Here is a table of points, one per row:
[-40 -35  72  34  -5  47  25  -4   8 -32  20   0  -1  -1 -61 -19 -16 -41  25   0  13 -14   2 -52 -45  61  11 -19   4   4  35  16   5  41   7 -25  15  22]
[   4   13  -22   13   17  -27  -60   52    0   26  -21   24  -54  -21  -19   26   13   61  -27   -9  -25  -35   -9  -36  -45  -18  -25   26   11   -8  -31 -102  -52  -28   20    6  -14   23]
[ 41 -26  -6  -8  29  12 -20  26  10  23 -44 -60 -31 -61 -25  33  30  47  27  27  11  41 -20 -32  15  33   1  12 -61 -18  -2 -16  60 -17   3  -7   3 -53]
[ 41 -23 -14   7   4 -47 -29 -23 -31  27  21   3  14  -2 -34  25  48  28  32 -14  -3  37   6 -30  -9  37   2 -50 -42   0  14 -58   8  39  39   0 -26  -5]
[ -4 -24 -18 -54 -22  -1 -26 -24 -33 -17 -15  -4 -53  -8  -7 -20 -11   1 -68  -8   3  50  58  24  41  89 -45   9  12  31  30  10 -12 -31  26  22 -75   1]
[-30 -37 -19 -12  49  45 -38 -50  41 -18   6  -5  10  -2   3 -42  -3 101  -6  -7   6  38  18 -16  56  -4  -3  11 -32  40 -34   7   1 -37  12  36 -38 -20]
[-31 -40 -44 -18 -28  33  -9  11  11  -1   2 -47 -36  38  14  14   2 -17  69   9 -15  28   2  72 -16 -46 -29 -37 -42 -19   0 -15 -53  -6  14  -5 -24  37]
[ 27  -6  16 -34 -18  31 -19 -40  61  13 -29  62 -51 -14 -40  32 -81 -30 -42   6  36   1   6 -13  10 -56  18 -52   0  22  -4  -3   7  -4 -45 -15  44 -69]
[-24  21  24  51   8  49 -16  31  17 -27 -14  -5  69  -3   9  66  -6 -12 -37  44  62  26  37   2  -1   3 -28 -58 -21 -29  10   5 -20 -14 -18 -20 -12  13]
[ 17  -1  45  44 -53  33  25  -4 -44 -14  30  21  -9  11  25  82  23  34 -11   0 -10 -10  16 -31 -22 -35   7  49  31 -24  -1  59  17  21 -35 -55 -54  -6]
[ 58   2 -50  -3 -61  21  41  -3   1   5  10  -8   0  24  -9  10  35  14  15   7  -2 -40 -31 -18  26  16 108 -52 -33  13   4  20  19  -7  64 -64   9  26]
[ 86 -37  -4 -37  51  23  -7  10 -18  -6  25 -68  -9 -22 -13  22 -26  16 -29  -3 -34 -11 -11  24 -65 -12   4  29  -4  -2  13   9 -21  -2  40 -26  -3  -3]
[ -7  57  -4  21  -8  10  70 -19 -22  -6  10 -23  88  47 -44  15  -9  -2  -7 -42  12 -10   8 -35 -27 -43 -72  18  -4  17   5 -34  -9  10  13  29 -41   4]
[  2  -6 -83 -44  23   5   6  37 -25  -3   0 -17 -16  15  36 -31   6  41  32  25  95 -24  -6 -16 -27 -14 -32 -29  41 -15  27  52   2  30  24 -16  45  10]
[-46 -36 -39 -52  -8   7  -2   0  27  21 -21   9  48  36  13  29  46   9  28  16 -45   3  35   7 -57   0  27 -23  33  89  -7  33  17 -51 -13  41  53  10]
[-12 -35 -25  38  24  33 -42 -33 -21  62  45   4  -2  47   6 -60  25 -52   6  34 -19  50 -29  56  15 -53 -17  -8  22 -29 -25   8 -65   1 -20  10   4  42]
[ 50  50   0  15   3 -50 -34  23  41  26 -78 -17  31  -2  17 -37 -38 -25  -7 -28 -52  -7 -31 -42 -50 -19   4  15   6  58  15   2  -1  66  -4  -7 -16  -1]
[ 15 -41  10 -29  48  11  15  14 -16  30  77  51 -38  20   5 -12  12  24 -77 -49  21  12  64 -19  69 -60  -3 -38 -22  77  81 -44  11  44 -75 -37  61 -21]
[ 22  48  22   8 -36  50  43  45  -3 -28  29 -14  11 -40  31 -11   7  -1   8 -47  21  13  14  43 -15  -4  49  10 -48  11  23   2  20 -41 -28  56  41  27]
[ 36  24  30 -82   5  30 -39  -4 -26  52  37   5 -13 -23 -16  19 -33  13 -21  56  11  -8 -42 -19 -24   2  22  75   4   0  46 -26  42 -34  20  -4 -25  67]
[ 16 -28 -17  18  65   9   1   5 -14 -52 -16  -9 -50 -34  58  17 -37  -9 -79  17   2 -13  -6  -9  64  31  -4  -1 -13  41 -39  47  27  47  -8  25 -14  63]
[-22 -36 -27  30 -18  14  29  50  82  75   7  -4 -11 -19  25  13   5 -13  19 -19  -9  -3 -34  -8   0   1 -27  -9  33 -35  54  49  39 -39   3  59  19 -32]
[-34  33  12  35 -22 -27  41  45  -2 -45  18 -35   6   5 -62 -27 -24  -9  13 -16  40  -6  21  99  -7  11  -2  33  13  40  12  16  38   5 -16  -4 -15 -30]
[-13  80   1   3  27  -8  33 -12   3  19 -67  53  -2  18  20  33  -5   7  21  26  13  67 -51  40  -2  93  18  32   2  -2 -19 -26  22 -22 -16 -10  23   1]
[-10   2  -3 -16  11 -17 -39  14   1 -39  18   9 -98  21 -16  43  10 -24 -23   4   6 -34 -32  -8  -8 -19   9  16  -7  36  -5 -43   4 -19  19  67 -58  45]
[-19  -4  42  27 -10   0  -2  -8  23  27 -33  63 -59  -3 -30 -22  -3  15 -19 -43  54  29  50  28  10 -19 -11   6 -23  12 -36  -4 -14  -8  83   9  47  32]
[ 17 -13  -4  39  24 -73 -29  -2  19 -24  27 -11  44 -19  53   3  -7   1 -23 -15  53 -26  -8   4  -8  22  24  24 -24 -14  11  20 -35 -62 -30  -5  20  18]
[ 20   7 -34 -44 -30 -31 -14  31   7 -17 -43   0  23  28  -4  38  44 -27   0   3  -8  26 -55 -46  -4  48  31  46 -17  28  18 -13 -90  56 -53  -2  25   5]
[-40  31 -16  11  44 -13   1  -8 -39 -10 -24  -3   5 -18 -22   0  42 -68  17 -32 -50 -55 -30  16  50 -11  48   1 -15  14  21   1 -22  -2  57  11 -19 -77]
[-34  10 -16 -74  -5  13   3  -3  21   2  17   8 -47  11  41  29 -28  26 -74 -44 -18 -18  26  33 -10  39  15  11 -21  20 -42   1 -48  -8  19  -8 -64 -38]
[-14  16  12 -46 -17 -37 -34  37 -14  88  69   9  65  -7  16 -12 -29  43  26  17   3 -32   8  36  61  -9 -52 -60 -23 -58 -50  19  12  78 -16 -11 -35  41]
[-67 -40  -6  -1 -15  46  37  28 -27  13 -21 -11  63  21  11  -3 -16 -50 -60  39  10 -12  29 -43 -14 -12   2  24 -42 -42 -31   7  56  50  28   3  23  13]
[-29  48  26 -20  60 -19  30 -36  20 -57  -4  18  13 -25  31  11  -1  -7  -2 -12 -73 -22 -56  11  25  18  43  10  14 -46  48 -38 -23 -49  18 -34  23  35]
[ 14 -62  12 -32 -19  -5  35  46   2 -29 -37 -15  12  -1  14 -12  43  -7 -33 -30  46  10  -5  -3   3 -10  74   0  24 -52 -35  -3  20  -2 -39   1 -39   4]
[ 12  14  -5  42  31   3  18 -54 -12  21 -39  -8   3  -4  24  -2  51 -62  45 -10  15 -47  -8  24  43  -2  -1  20  26  54   6 -15 -17 -47 -23 -77 -52   1]
[-28 -42 -30  14 -13  25 -62 -39 -49  13 -28 -11 -35   8  14  22 -68  -7  75 -49 -35   0  49  26  20  -3  42  47  -5 -57   4  28 -27  -2 -73   3   9  27]
[-15 -60  -2   6 -61  -4  -3 -10  10 -23 -10  19  53   3 -20 -10 -14  19   7 -50 -59  29 -43  28   4 -36 -15  -5  70  47 -37  25  47 -28   0   1  51  41]
[ 12  51  23  25 -10 -10  80 -38 -18  22  17  10  32 -78 -43  29  17 -10 -11 -41  -3  13  15 -10  12  32 -56  -6 -10  -2  -2  13 -43  34  -1  31   3  20]
[-30   7  29 -11 -30  -1 -17 -40 -27  40  62 -25 -22 -27  62  16   5 -16  13 -22  52  -1 -51 -16 -34 -16 -25 -16  40   1 -19 -21  31  34  37  51  40 -45]
[-20   3 -42 -14 -59  -4 -12 -19 -22 -25  11 -95 -22 -23 -20 -61 -16  -3 -50 -58  18  -6  -1 -67  15  13  18 -22  11 -36 -36 -38  -5 -29 -37 -24   7 -13]
[-47 -22   6  11   7  30  39  23 -94 -23   7  11  43   6  18 -47 -19  32  28  26   5 -18 -40  -6  -8  -9 -35 -19 -33   0 -25   9  28  21 -26 -26   0   2]
[ 78  43  46  -6   2  20  21  -3   4 -24 -60 -22 -17   4  10  -5  47  20  66  10 -51 -50  28   0 -14  21 -29 -47 -20 -22 -50 -59  -8  15 -29  17  -6   9]
[ 35  83  -4  11  50 -60  20 -11 -33 -20   2 -34 -22 -27 -26 -17  18  -7  -7  39 -44  60   8   7  -7 -28  47   2  29 -42 -16  56  -7 -10  18   0  27  -2]
[-45  13  21  -7  26   5  49 -40  67 -15  18 -10 -28 -34 -41 -24  34 -28  48  49  -7   2  18 -62 -13  -7 -74  13 -30 -33 -16  20  -7   5 -26 -35  17 -25]
[-33 -31 -65  32  14 -16 -30 -43  17  44  29  10 -20  35  29 -19  -8 -23 -29  23 -33 -15  14  46 -97 -30 -10 -25 -26 -45 -20  17  25 -17 -51   9 -21   3]
[-31  19  27  -2   8 -23 -24 -17   0 -17  22 -32 -17  62  90  35  -8  35  57 -13  37   9   4 -37  -3 -37 -42   4  21   0  35  28  53  45  21  27  40  -8]
[ 17 -40  33   1   7  -6  57  -6 -26  -1 -32  45 -40  22 -15  -1 -90  24 -19  47  33 -12 -13  14  43 -29 -35 -78  37  40  36 -30 -20   3 -34  50  41 -45]
[ 71  -2  33 -17  10 -12  16   8  -6  -4 -30  90  26  96  24 -59 -68 -29  -5  -8 -10  12 -24 -19  -9   7 -39   2 -36 -29 -30 -17  10 -47  28  -1  -6 -38]
[ 18 -26 -61 -14  23  25 -54 -20  -2  -9  36  38  35  12 -55  16  17 -27  10 -24 -17 -45  -7  15  19  -3 -30  40  89  -9  -6  32  51   2   9  38  78  44]
[-30 -43  28  26 -39 -52  52  51  58  14  19  -4  -7 -38 -37  19 -28 -24  27  56 -16   2  42 -41 -11  14 -32  -5  22  -2  -5 -22 -22  -4  13 -61 -11   9]
[  8  21   7 -15 -41 -31 -15 -15  45 -35 -51  15   3 -19 -12 -38  53  59  -7 -14  -4 -35 -35  26 -15   2   2  29 -37 -43  69  11 -27  56  -4   9 -10 -26]
[ -2 -50  26 -14 -45 -29 -21  -2  -9 -23 -52 -34  18  -4   5 -39  30 -15   3  53  33  -9  71  30  -8 -18  68  10  20  -6  21  -2  15  21  29  31  -8  14]
[ 37  17  52  46  28  20 -15  34  20  24  48 -93  -6  47 -15 -10  -4  38 -37  26  -7 -14   7  -1  37  40  38  84  39   8 -21 -48 -43 -14  10   1  37 -13]
[  4  53  38  37 -18 -20 -46  20 -13  14 -35 -22  12  24 -12 -38  48 -15 -10   9  -6 -48 -15   6  23   5  34 -70 -35  10  22  41  22 -46  10 -52 -63 -19]
[ 12 -28 -30  42 -60 -29 -64 -11 -16 -19   2  34  21 -19  -2   3  21 -14  25  41 -40  -1   7  35   8 -33 -10 -14 -20  19 -24  36  -6 -18   3  34  25 -24]
[ -3  50   6  32  27  13  25  23  36  -2  62  64  57 -28 -30 -12 -36  15  76   5  33  12   6 -45 -22  43  19   0  34  33   5  27 -32  32   2  19 -71 -52]
[-12  61 -10 -14  29 -11   8 -18  10 -39  -3  65  11 -35  22 -11   2 -50  -2  -9 -51 111  24  27  28  12  -2  36  55 -44   6 -49  21 -12  34 -63 -10 -46]
These points spread out most along one direction. Take the direction at right angles to it along which they spread out most. Go by this last direction. Where along it does each point below lie, from 0 to 99? The average is 50, and the first point in the table lies past the average. One standard deviation of the points above along it is 16.
[ -4 -24 -18 -54 -22  -1 -26 -24 -33 -17 -15  -4 -53  -8  -7 -20 -11   1 -68  -8   3  50  58  24  41  89 -45   9  12  31  30  10 -12 -31  26  22 -75   1] 19
[ 17 -40  33   1   7  -6  57  -6 -26  -1 -32  45 -40  22 -15  -1 -90  24 -19  47  33 -12 -13  14  43 -29 -35 -78  37  40  36 -30 -20   3 -34  50  41 -45] 52
[-28 -42 -30  14 -13  25 -62 -39 -49  13 -28 -11 -35   8  14  22 -68  -7  75 -49 -35   0  49  26  20  -3  42  47  -5 -57   4  28 -27  -2 -73   3   9  27] 31
[-31 -40 -44 -18 -28  33  -9  11  11  -1   2 -47 -36  38  14  14   2 -17  69   9 -15  28   2  72 -16 -46 -29 -37 -42 -19   0 -15 -53  -6  14  -5 -24  37] 42
[ 14 -62  12 -32 -19  -5  35  46   2 -29 -37 -15  12  -1  14 -12  43  -7 -33 -30  46  10  -5  -3   3 -10  74   0  24 -52 -35  -3  20  -2 -39   1 -39   4] 43
[-47 -22   6  11   7  30  39  23 -94 -23   7  11  43   6  18 -47 -19  32  28  26   5 -18 -40  -6  -8  -9 -35 -19 -33   0 -25   9  28  21 -26 -26   0   2] 73
[ -2 -50  26 -14 -45 -29 -21  -2  -9 -23 -52 -34  18  -4   5 -39  30 -15   3  53  33  -9  71  30  -8 -18  68  10  20  -6  21  -2  15  21  29  31  -8  14] 44
[ -7  57  -4  21  -8  10  70 -19 -22  -6  10 -23  88  47 -44  15  -9  -2  -7 -42  12 -10   8 -35 -27 -43 -72  18  -4  17   5 -34  -9  10  13  29 -41   4] 80
[ 22  48  22   8 -36  50  43  45  -3 -28  29 -14  11 -40  31 -11   7  -1   8 -47  21  13  14  43 -15  -4  49  10 -48  11  23   2  20 -41 -28  56  41  27] 53
[-30 -43  28  26 -39 -52  52  51  58  14  19  -4  -7 -38 -37  19 -28 -24  27  56 -16   2  42 -41 -11  14 -32  -5  22  -2  -5 -22 -22  -4  13 -61 -11   9] 75
[-40  31 -16  11  44 -13   1  -8 -39 -10 -24  -3   5 -18 -22   0  42 -68  17 -32 -50 -55 -30  16  50 -11  48   1 -15  14  21   1 -22  -2  57  11 -19 -77] 49
[   4   13  -22   13   17  -27  -60   52    0   26  -21   24  -54  -21  -19   26   13   61  -27   -9  -25  -35   -9  -36  -45  -18  -25   26   11   -8  -31 -102  -52  -28   20    6  -14   23] 24
[ 35  83  -4  11  50 -60  20 -11 -33 -20   2 -34 -22 -27 -26 -17  18  -7  -7  39 -44  60   8   7  -7 -28  47   2  29 -42 -16  56  -7 -10  18   0  27  -2] 51
[-10   2  -3 -16  11 -17 -39  14   1 -39  18   9 -98  21 -16  43  10 -24 -23   4   6 -34 -32  -8  -8 -19   9  16  -7  36  -5 -43   4 -19  19  67 -58  45] 19
[ 78  43  46  -6   2  20  21  -3   4 -24 -60 -22 -17   4  10  -5  47  20  66  10 -51 -50  28   0 -14  21 -29 -47 -20 -22 -50 -59  -8  15 -29  17  -6   9] 57
